which system made each run
run 1, q683 (11 x 22)
[[23,-14,-14,32,-34,-15,3,40,14,3,19,21,-21,15,8,-4,-1,37,17,12,-2,-2],
[-43,-42,-10,-23,0,-15,15,9,-21,19,-4,10,-24,-12,0,-8,26,9,22,4,24,13],
[30,-3,-16,16,4,-3,-1,12,-24,-5,-26,53,-14,-32,2,-19,6,2,-3,24,-25,3],
[17,-34,-2,4,-24,-13,5,8,-17,9,19,31,1,43,6,31,29,29,12,1,10,5],
[-28,-23,-8,-28,14,-10,11,-12,-45,-10,-32,25,1,-10,-7,8,14,-29,-1,4,0,11],
[41,17,-7,25,-8,-9,-6,1,-21,-25,-11,43,27,25,-11,2,-5,2,-11,9,-34,8],
[-27,-8,2,-18,-16,-14,3,-6,-33,-6,18,-14,29,47,-13,35,27,6,-8,-6,15,8],
[-9,35,-11,-5,17,-4,7,-9,-31,-29,-31,-8,15,-21,-10,-2,3,-37,-20,4,-23,22],
[37,43,4,27,-15,-4,0,-5,0,-1,25,-17,36,31,-5,9,12,17,-4,-3,-18,17],
[-33,15,10,-24,12,5,4,-20,-22,13,13,-49,15,-14,-1,29,23,-8,-9,-11,20,6],
[34,46,0,22,26,15,5,-16,5,-10,-20,-17,5,-31,10,5,-17,-20,-3,-7,-27,8]]
run 2, q611 (11 x 22)
[[-17,5,-6,-19,-6,3,22,-15,21,-30,-49,11,-37,-14,5,-8,-13,-36,4,2,-1,0],
[31,2,0,13,-20,-2,-28,10,25,-2,6,30,22,28,-21,-45,0,17,-5,12,-10,7],
[-48,-22,-1,-15,-36,-10,-1,21,-19,13,21,-24,-4,-8,-13,10,2,-5,-8,-3,32,-23],
[12,44,-10,23,-20,9,18,3,8,-29,-30,1,-36,-31,-7,1,-5,-16,9,-1,-5,26],
[20,-3,8,26,-6,-5,-5,9,-1,32,39,10,28,19,-23,-21,12,31,19,-11,0,25],
[-41,-15,-2,-2,8,-2,18,5,-43,16,4,-10,-23,-35,7,33,-6,12,7,1,17,-24],
[48,19,-11,26,9,0,17,1,7,-25,-30,9,-17,4,25,24,2,3,15,1,-25,22],
[-5,-44,4,-15,28,-21,3,-1,-5,32,23,12,31,31,0,-21,19,16,15,-6,-5,15],
[-30,-7,-10,-26,10,-3,0,-8,-29,-14,-25,14,-22,-25,20,20,-4,0,-28,35,-3,-31],
[48,14,-6,-5,-16,-1,-9,1,25,-34,-17,0,10,41,10,12,25,-16,-9,1,-12,24],
[-34,-22,12,-31,7,-6,-3,-11,-12,22,20,5,29,0,-28,-34,17,-26,-8,-11,11,10]]
run 3, q819 (11 x 22)
[[-26,-8,-3,7,17,-22,42,-7,-35,28,3,19,6,-24,-9,-17,2,-9,25,-10,-17,29],
[-1,12,-5,26,20,4,-15,11,-55,6,11,10,4,-20,-4,24,1,43,-7,17,-2,-3],
[27,-10,-10,-9,20,-12,6,0,-26,-9,-16,-35,17,19,24,46,29,-3,10,-7,-7,3],
[4,-5,-3,-23,45,-8,16,-19,-6,8,-9,26,14,-12,19,-18,20,-23,-16,14,-33,26],
[7,26,8,-8,12,17,-41,-15,-12,-9,13,21,19,13,-3,7,8,28,-47,30,-4,-2],
[13,13,7,-33,-6,10,-17,-18,10,-30,-22,-38,15,18,-1,22,22,-31,-18,-10,14,-11],
[-3,27,11,-10,5,7,16,-20,30,-5,0,13,8,-15,-11,-38,-10,-55,-21,-5,-22,10],
[-30,39,19,15,-8,18,-23,-17,10,1,24,-5,18,10,-30,-11,-34,24,-20,1,10,-6],
[-8,17,1,1,-9,10,-4,4,10,-15,-24,-67,-8,-12,-12,7,-13,-8,19,-24,24,-18],
[10,14,0,23,20,-11,35,11,31,12,14,-16,-4,-20,7,-37,-23,-16,22,-17,-25,7],
[-27,-1,5,14,20,5,-12,-3,12,32,28,-9,-6,2,4,-7,-19,63,14,7,11,5]]
run 4, q554 (11 x 22)
[[11,-28,-2,-22,-15,2,-54,8,26,25,8,-18,30,14,-3,-22,18,0,-11,4,20,11],
[-12,14,0,-31,-19,10,5,0,8,1,9,5,-19,-43,-2,-15,34,-39,-35,13,10,7],
[18,36,18,26,-29,32,-6,-10,12,-15,8,21,-9,3,-41,3,-3,-9,1,-23,19,25],
[-19,-23,4,15,-34,-7,0,-2,-26,34,-1,-16,18,-22,-23,14,-22,-21,20,-28,20,-5],
[-15,17,-6,16,-15,-17,58,1,-14,-17,-9,14,-29,-19,3,-1,-20,-12,14,1,-22,-24],
[-8,2,0,33,12,-11,9,8,5,-6,4,2,6,41,-11,-11,-33,49,37,-10,-8,7],
[-24,-40,-26,-8,15,-30,-10,24,-12,25,-10,-19,0,-15,33,-6,-4,28,13,23,-7,-3],
[27,16,-10,-11,16,-3,17,5,16,-15,2,20,-32,5,29,-9,44,27,-6,30,-17,11],
[13,-18,12,-13,29,21,-38,0,1,13,23,8,14,24,-12,7,33,22,2,-9,27,36],
[3,-25,-3,-23,-11,9,-20,-5,-27,10,-12,20,-3,-32,15,33,22,-35,-28,11,11,4],
[28,23,19,-4,-23,12,22,-29,-2,-31,-4,25,2,29,-22,18,22,-25,-8,-14,-1,-11]]
run 5, q554 (11 x 22)
[[14,-31,-18,-8,-3,-42,20,20,5,-2,-2,8,8,39,18,-24,22,23,18,14,-23,-10],
[-35,-9,-11,-31,29,-8,-7,12,1,-9,15,13,-7,21,7,-22,27,28,-15,28,1,34],
[19,1,-14,-10,-14,11,-49,7,-4,-9,-23,11,-6,-3,9,15,31,14,-20,27,12,40],
[29,2,6,-16,-26,0,1,-8,-17,8,10,-9,18,3,-9,20,61,-24,-8,-10,12,19],
[-23,15,13,-3,10,15,17,-15,-33,-18,11,15,3,-5,-25,31,0,-42,-18,-21,6,25],
[3,18,3,26,-23,1,-6,-22,-29,-14,-33,5,24,9,-12,38,-44,-11,2,-10,-10,-5],
[-8,4,-3,-2,-4,-32,30,-6,-18,-9,-13,-45,30,17,2,5,-14,-8,17,-12,-19,-40],
[-24,22,-12,6,42,-18,18,17,11,-27,5,-21,2,14,17,-14,-32,2,-5,8,-33,7],
[10,20,-10,9,20,-1,-36,-5,24,17,-9,-27,15,2,29,-9,-17,42,-7,25,-15,16],
[26,3,-1,-21,25,9,-11,6,14,18,7,-48,-8,-32,22,-6,43,10,-4,7,8,-13],
[31,9,18,1,36,35,-5,1,22,3,34,16,-16,-18,9,12,14,-23,-20,-13,3,19]]
run 6, q475 (11 x 22)
[[4,22,2,15,42,2,-17,21,5,-7,28,-10,19,11,-21,-43,-15,30,-5,2,-16,-2],
[-38,-17,-14,-19,-5,-12,-12,29,10,15,15,-55,-2,-11,23,14,5,-3,-6,4,21,8],
[18,23,-7,2,-2,0,32,-10,39,-2,-21,1,-42,-21,29,-15,14,2,20,9,-13,27],
[10,0,25,-11,22,16,1,-15,13,31,53,17,8,9,-15,-21,31,18,-7,-6,9,0],
[2,-34,6,-13,-22,13,-7,-4,2,24,-1,-12,-17,-26,23,44,2,-20,-7,-7,26,-37],
[45,-1,5,14,-12,-5,24,-15,30,-16,-25,27,-5,25,5,-9,-14,-15,22,-13,-21,-17],
[-25,-33,13,-15,26,-3,-13,-1,-11,7,18,28,28,22,-29,-31,-20,-5,-9,-6,3,-22],
[-10,-22,-23,6,-21,-7,-34,37,-6,-11,-25,-7,-18,-19,17,12,-30,3,-13,22,6,-23],
[12,9,-16,8,-27,-24,12,22,24,-27,-9,6,-1,36,-9,-34,13,4,16,6,-15,36],
[-46,-11,3,-12,11,1,-3,3,-26,25,24,23,-6,-24,-24,-21,16,0,-6,4,17,36],
[22,16,-7,30,-36,13,-13,12,-11,12,3,2,-28,-30,14,41,9,30,0,15,13,1]]
run 7, q683 (11 x 22)
[[-20,-43,4,2,-32,-20,29,1,-10,11,5,20,4,21,-13,6,-17,-22,26,-24,9,-25],
[-37,0,-6,16,10,-7,9,12,-37,-25,-15,33,-8,-4,-32,-20,-37,7,5,6,-10,-13],
[0,-10,-28,22,-23,-28,-27,44,-19,-13,-5,-5,17,23,-2,1,-12,34,2,19,-9,12],
[-24,-8,-22,-27,-8,-37,30,15,-22,-6,-5,-21,-3,2,11,-14,47,5,7,19,-8,8],
[17,33,-8,4,23,6,10,3,-19,-11,6,27,-15,-19,-2,-12,41,15,-10,22,-17,38],
[31,-4,4,0,-22,7,-17,-15,-15,30,12,9,15,3,12,42,40,9,-6,1,11,34],
[11,-8,12,-15,4,5,31,-39,-29,4,-22,6,4,-13,1,30,22,-41,7,-21,-1,-12],
[23,16,18,28,33,17,3,-19,-18,-15,5,28,23,22,-20,22,-31,-6,-2,-24,-18,-2],
[-26,-7,4,-5,-6,-11,-28,-16,-15,3,-3,-27,46,37,1,34,-32,4,-13,-5,4,-9],
[-13,27,-9,-18,15,-14,5,-2,0,-43,-30,-43,11,9,0,-16,-10,-15,-10,8,-18,-22],
[5,37,1,5,23,0,-8,20,30,-16,36,-28,11,25,-2,-23,5,17,-17,5,-11,26]]
run 8, q819 (11 x 22)
[[21,16,24,-1,38,25,29,-40,17,19,9,4,-17,-7,7,6,21,11,22,-19,1,11],
[19,-25,20,1,41,32,-41,-12,3,33,10,9,14,-18,1,6,-16,-1,-9,-10,13,-16],
[12,-15,6,-12,11,0,-5,-19,19,-9,-18,-7,4,20,32,18,-29,2,-10,7,-11,-57],
[-4,-16,0,-16,32,6,-4,0,40,-39,-21,22,-18,40,1,-23,-18,-7,6,-5,-5,7],
[-16,-17,-13,-8,-20,-7,-50,31,31,-2,3,3,9,7,-2,-36,-19,0,-23,21,5,6],
[-13,20,-9,-10,-58,-16,11,8,32,-18,-5,-22,-23,14,7,-10,12,12,-4,18,10,-17],
[-1,4,2,8,-27,10,23,17,28,-2,17,7,-34,-8,-25,-18,22,-15,24,-23,24,36],
[-8,-13,5,26,-43,0,-1,6,-10,51,29,8,4,-32,-13,3,-11,1,10,-10,15,-1],
[-2,-7,7,19,-15,-4,39,-15,-29,7,-7,4,-23,-6,0,36,-7,25,35,-16,11,-35],
[13,-42,-4,19,42,1,15,26,-29,-3,-3,24,-9,-1,-2,14,-12,-9,31,-28,-4,12],
[-10,-39,-19,4,14,-30,-13,12,-30,21,-6,18,26,6,29,12,-20,16,-8,24,-26,-4]]
run 9, q17 (11 x 22)
[[33,1,-5,19,7,-1,8,24,1,6,33,17,13,-6,27,27,-2,-35,-25,0,-31,24],
[-35,-4,15,-1,-14,-10,23,-48,10,21,-8,12,4,34,2,9,-21,31,25,-4,2,-7],
[3,-19,-13,-2,40,8,-8,27,-33,-24,-34,2,-24,-32,-12,-10,0,-3,12,-2,5,-18],
[27,-9,-4,1,-6,-17,-8,17,14,-1,32,18,34,39,19,-1,3,-18,-32,9,-32,10],
[-54,2,8,-30,-15,-3,6,-41,21,-1,-27,-4,-14,19,-1,-10,-8,17,10,8,20,4],
[35,1,-16,4,13,15,-27,28,-23,-16,-26,11,-16,-42,-18,-17,26,-4,1,8,7,10],
[9,9,8,-2,-33,-10,0,1,1,12,51,-4,39,32,0,15,18,-11,-31,-1,-8,0],
[-47,23,6,-8,-8,8,20,-35,4,-6,-33,-17,-30,-17,0,18,-17,-3,16,-7,18,13],
[53,8,-5,39,22,8,-14,24,-30,1,-6,13,11,-28,-19,-11,5,9,14,-8,-14,10],
[-22,0,11,-6,-4,-19,10,-1,-4,10,46,-25,36,37,8,16,-10,5,-21,-2,-8,-32],
[-21,12,-8,-6,24,8,15,-16,26,-20,-43,-12,-40,-16,27,5,-21,-2,15,4,-1,17]]
run 10, q492 (11 x 22)
[[0,-9,3,8,2,21,-23,6,10,6,5,-34,-19,-2,27,58,-15,20,5,-9,29,-7],
[25,-17,2,10,-12,-14,44,-16,17,23,-23,4,-11,-13,13,-10,0,-13,47,-21,-10,-6],
[5,-6,20,5,46,10,13,2,-18,8,38,28,8,-2,-22,-25,-8,15,-4,-6,-8,-42],
[-2,-36,-5,-11,20,10,-36,9,11,-17,-20,6,-15,25,27,36,-24,12,-10,9,11,-18],
[15,-18,-8,-23,-17,-20,19,-13,36,-5,-37,14,-2,17,8,-40,17,-24,18,1,-13,2],
[-18,14,12,-17,18,13,-13,5,-1,0,35,25,9,-8,-30,-49,11,-5,-36,13,0,-7],
[-11,-3,-6,-2,-28,19,-52,11,13,-12,-9,0,-18,5,8,32,-8,13,-25,16,32,18],
[5,-3,-10,1,-56,-18,22,1,12,9,-20,-11,-8,-4,-16,-20,25,-20,33,-14,11,23],
[-25,12,5,19,8,1,12,24,-32,14,48,9,4,-33,-32,-24,-5,0,-8,-6,2,-1],
[-12,-8,-12,29,-8,-3,-23,24,-19,-7,-5,-3,-12,10,16,51,-29,37,5,8,11,8],
[9,-17,-18,-2,-2,-36,38,4,-10,-2,-30,-19,-2,10,10,-10,23,4,47,-10,-13,8]]
run 11, q492 (11 x 22)
[[28,13,9,0,-46,19,-30,-29,38,23,-18,6,-9,-4,4,0,11,19,1,12,20,5],
[2,-3,18,-9,-27,18,14,0,8,14,23,-12,-15,-17,-34,-13,29,-16,14,-27,39,-26],
[-9,-24,5,30,-2,18,-6,30,7,13,27,23,-23,-26,-6,11,-42,-16,1,-20,15,-1],
[-7,-34,-8,23,-24,-18,-4,4,-7,10,-19,20,4,26,-8,-1,-36,33,39,-6,4,-11],
[-20,-25,-16,-13,25,-23,17,35,-16,-21,-14,-13,-10,0,-11,-41,2,5,21,2,-2,-34],
[-7,-7,-21,0,24,-11,-8,36,19,-13,17,17,-17,5,32,-17,-9,16,-24,35,-25,12],
[-11,-5,-8,-27,-9,-10,-11,-22,8,8,-16,15,-8,22,14,-10,40,44,4,32,7,31],
[16,6,-3,-26,-5,14,-2,7,-19,-5,-4,5,-21,-37,-12,-11,64,-14,-13,10,17,7],
[11,-3,5,13,-31,10,1,17,-4,10,43,35,-5,0,3,35,14,-23,-25,-2,5,28],
[-24,-18,6,7,-20,-3,4,-23,-37,10,-13,20,14,13,-26,28,-5,-5,24,-23,20,29],
[9,-1,-14,20,2,-13,6,28,-52,-23,-21,-7,18,-18,-26,0,-13,-30,5,-14,-14,-13]]
run 12, q475 (11 x 22)
[[-6,0,-2,9,-3,-4,19,44,-10,-20,53,-17,-5,24,-9,26,17,-9,-2,-21,11,12],
[-29,-9,1,6,-2,7,1,-31,11,24,-32,0,-10,-10,14,25,-25,-6,25,-14,10,48],
[32,22,3,11,19,-6,11,-19,-24,18,-5,8,11,-13,0,-21,19,48,11,17,-23,-29],
[-1,-25,4,-16,25,0,7,29,-15,-21,37,-21,2,27,7,40,20,-18,-13,-17,12,-16],
[-7,-8,-5,-3,1,4,-11,-31,29,3,-45,11,-6,2,34,24,-32,-20,2,1,-8,34],
[15,23,6,-12,13,-4,-5,-23,-6,-2,-5,15,21,8,-14,-45,18,33,-11,25,-20,-32],
[-9,-15,-3,-23,4,11,-16,39,-14,-25,25,-23,-6,-4,-8,17,17,-32,-32,-7,24,-15],
[1,23,-5,15,-37,4,-6,-18,40,-3,-29,4,-6,-5,16,8,-32,-25,-3,0,-9,39],
[-11,28,15,-3,0,-3,10,-23,-13,12,9,4,15,-3,-42,-53,13,30,8,3,-2,-21],
[-2,-15,-3,9,9,13,-8,47,-24,-3,27,-29,-15,-32,-8,24,0,-19,-6,-19,23,-18],
[10,12,-5,28,-25,-11,18,-10,39,9,-11,-9,0,17,27,17,-35,-4,24,-11,-17,32]]
run 13, q17 (11 x 22)
[[-9,-23,-7,-11,20,-17,-13,-19,-8,44,-3,6,36,-3,27,1,1,0,-3,10,-19,41],
[-1,11,1,-22,1,-1,6,-31,-26,-10,-21,17,-13,3,10,10,26,38,-10,33,-2,-39],
[12,-6,5,-17,39,18,-8,11,-9,-38,7,6,-4,28,-14,18,31,-21,-7,-18,12,30],
[3,3,8,-16,-7,0,-20,-47,-1,27,-16,6,49,-1,6,2,-8,-33,-20,1,-16,15],
[3,43,9,-1,-10,16,-4,-27,-13,-36,-29,2,-12,4,-26,-5,-3,22,-7,11,7,-39],
[17,9,0,5,22,16,-25,32,6,-27,13,-38,20,16,-25,-1,1,-24,-5,-27,11,25],
[-3,28,6,-2,-18,-10,-6,-32,26,35,-2,-36,35,-14,18,-15,-20,-13,-12,4,-18,-4],
[4,39,7,11,9,22,3,-3,11,-15,0,-19,-37,-16,-13,-13,4,49,12,8,16,-27],
[24,-21,2,8,27,16,-20,36,14,16,38,-33,7,-6,6,12,5,-13,3,-28,17,16],
[2,0,14,-5,-14,-4,25,-37,29,40,9,-3,-2,-15,37,6,-15,-11,-1,2,-13,-28],
[7,-3,13,16,23,27,11,4,8,-17,-1,33,-50,-5,-16,-4,-9,27,25,-10,21,-23]]
run 14, q611 (11 x 22)
[[15,14,-3,29,22,24,-30,25,-7,-2,14,32,-11,-17,-18,-10,-1,16,-9,4,1,46],
[5,-12,5,8,-32,-11,4,-15,-19,53,21,-20,20,-13,20,36,14,14,6,-1,8,-7],
[2,18,7,-4,33,5,52,-13,-17,-31,-15,-1,-33,-2,-4,9,19,-1,24,-15,-2,-12],
[30,-27,-2,19,35,5,-28,13,-4,4,7,45,22,16,8,1,-21,3,-5,0,-22,23],
[-29,-30,-2,-29,-20,-28,5,-27,-11,24,-14,-17,20,16,26,23,2,4,-1,10,2,-27],
[6,22,-9,-21,21,1,12,5,4,-60,-36,-1,-20,9,-9,-21,15,-13,-4,8,-9,-5],
[6,-12,-2,-1,-7,-2,-41,19,14,14,28,17,37,16,-4,-17,-2,-16,-33,9,-7,35],
[-45,17,8,-24,-37,0,7,-35,-7,16,-3,-26,-1,-16,-6,13,11,-3,-14,8,22,-19],
[39,45,5,20,11,27,-1,10,0,-43,-4,-3,-15,-8,-32,-9,8,-9,-2,-14,1,2],
[-3,-18,12,25,-1,-1,-11,11,-1,44,46,0,36,4,-8,5,-27,-11,0,-26,-2,16],
[-36,17,7,2,0,2,23,-36,-11,6,-27,-19,-21,-19,9,21,-27,24,19,1,5,-27]]

runs to name
run 15 (2 x 22)
[[38,14,11,19,22,29,-5,-6,-24,11,2,-7,-14,-45,-1,23,3,14,4,-8,9,-32],
[27,-4,8,9,-1,-11,15,-5,14,-3,20,-29,34,44,14,33,-11,-17,6,-26,-14,-13]]
  q475
run 16 (2 x 22)
[[-22,33,-3,-4,16,-6,10,8,32,2,27,-15,-16,-4,8,-40,0,37,-8,25,-10,6],
[0,-10,2,-23,7,18,-12,14,28,19,25,-37,-26,-20,4,-6,43,8,3,-8,38,10]]
  q475
run 17 (2 x 22)
[[39,-16,-6,9,-11,4,16,-8,-3,6,-37,27,-18,-35,13,11,5,-39,16,-12,-11,5],
[6,9,18,16,-1,-3,13,-14,-3,0,37,46,21,40,-15,-6,-19,17,-13,2,-19,-19]]
  q475
run 18 (2 x 22)
[[-12,-7,-12,3,23,-17,14,27,-34,-4,14,-51,12,-3,19,44,1,-11,2,-12,-5,0],
[-7,23,-3,-1,45,-1,17,-29,7,2,-21,-2,1,-5,26,1,-5,-4,4,5,-29,48]]
  q611
run 19 (2 x 22)
[[-5,12,14,-13,46,16,18,-30,20,27,23,9,-21,-21,21,-13,16,26,2,9,-4,7],
[41,-3,14,4,21,40,-48,-12,14,11,0,2,-5,-8,8,21,-1,25,-9,1,20,-12]]
  q819
run 20 (2 x 22)
[[20,25,13,8,12,6,-23,-28,24,16,4,20,31,7,-4,-37,-23,16,-21,16,-26,-13],
[-13,-2,7,-18,1,17,-33,6,21,-22,-6,-38,-12,22,-9,3,-3,29,-1,0,39,-36]]
  q17
run 21 (2 x 22)
[[-4,5,-13,7,-28,4,-26,24,-16,-10,-7,-13,-12,3,-19,14,32,24,9,4,33,44],
[-4,-10,-16,8,-34,-25,24,26,-29,26,13,-15,2,-36,3,7,27,-20,12,-3,-1,21]]
  q492
run 22 (2 x 22)
[[-8,-27,-15,-27,21,-20,6,17,-18,-22,-38,-30,6,-8,-1,-22,1,-24,10,-3,-5,-33],
[13,25,-8,0,7,-5,-4,13,29,-19,20,26,3,11,11,-35,2,-9,-36,27,-33,19]]
  q17
run 23 (2 x 22)
[[46,-1,-12,1,11,10,-1,12,-8,-27,-21,25,-22,-5,18,30,30,-23,-5,5,-8,28],
[14,-4,21,-7,2,4,-1,-36,-20,21,21,18,47,34,-17,20,20,-3,-7,-15,-1,9]]
  q554
run 24 (2 x 22)
[[26,31,20,13,15,36,-4,-1,-16,-9,33,7,-6,-25,-17,24,6,-14,-29,-12,6,-19],
[7,7,18,20,-7,15,2,-23,21,5,9,-18,17,28,3,44,-39,-16,7,-35,5,-1]]
  q17
run 25 (2 x 22)
[[-17,4,-5,-22,22,-9,-26,-20,-19,28,-1,8,29,-10,11,-18,14,20,-28,35,-17,16],
[7,27,4,-29,0,7,-6,-8,-11,-22,8,-28,2,10,15,34,35,2,-37,19,5,-25]]
  q611
run 26 (2 x 22)
[[-26,-6,12,16,12,-2,16,-7,-30,39,35,-20,17,-5,-2,33,-4,9,18,-27,11,21],
[2,16,-5,12,19,-5,2,-24,-29,10,-45,-17,8,-41,15,10,-29,9,9,8,-19,-21]]
  q683
run 27 (2 x 22)
[[-2,-21,11,-1,2,2,25,-20,-27,13,-22,7,5,-28,-25,-6,-12,-38,24,-30,6,-30],
[5,4,3,42,14,1,3,16,-20,-14,18,28,5,12,-10,11,-52,14,2,-7,-19,-27]]
  q683
run 28 (2 x 22)
[[-2,3,-5,18,-18,0,13,41,6,13,54,19,-27,-23,4,-3,14,1,-13,6,1,18],
[-19,-9,-4,8,-37,-2,14,-18,-4,31,-20,17,-29,-30,6,11,8,15,30,2,20,33]]
  q683
run 29 (2 x 22)
[[19,11,-8,2,-27,-24,18,10,-8,29,35,-21,13,-7,30,18,37,7,-14,16,-16,4],
[-7,23,9,-9,24,18,33,-36,-14,0,-15,-2,-33,-22,4,23,31,9,18,-6,10,21]]
  q683
run 30 (2 x 22)
[[5,-14,-27,12,-21,-31,-15,44,7,-6,3,11,21,9,4,-32,-12,-8,-11,19,-26,24],
[-37,14,-10,-19,-39,-25,12,1,-4,0,11,-12,-11,17,2,-1,36,35,-5,27,8,9]]
  q819
run 31 (2 x 22)
[[15,-2,-19,1,2,-18,-31,16,-24,-5,-20,17,19,3,-5,-35,12,40,-9,37,-17,-11],
[-22,-1,-11,-38,-13,-13,8,20,6,-25,13,-23,-19,19,18,11,45,2,-23,22,12,-4]]
  q492
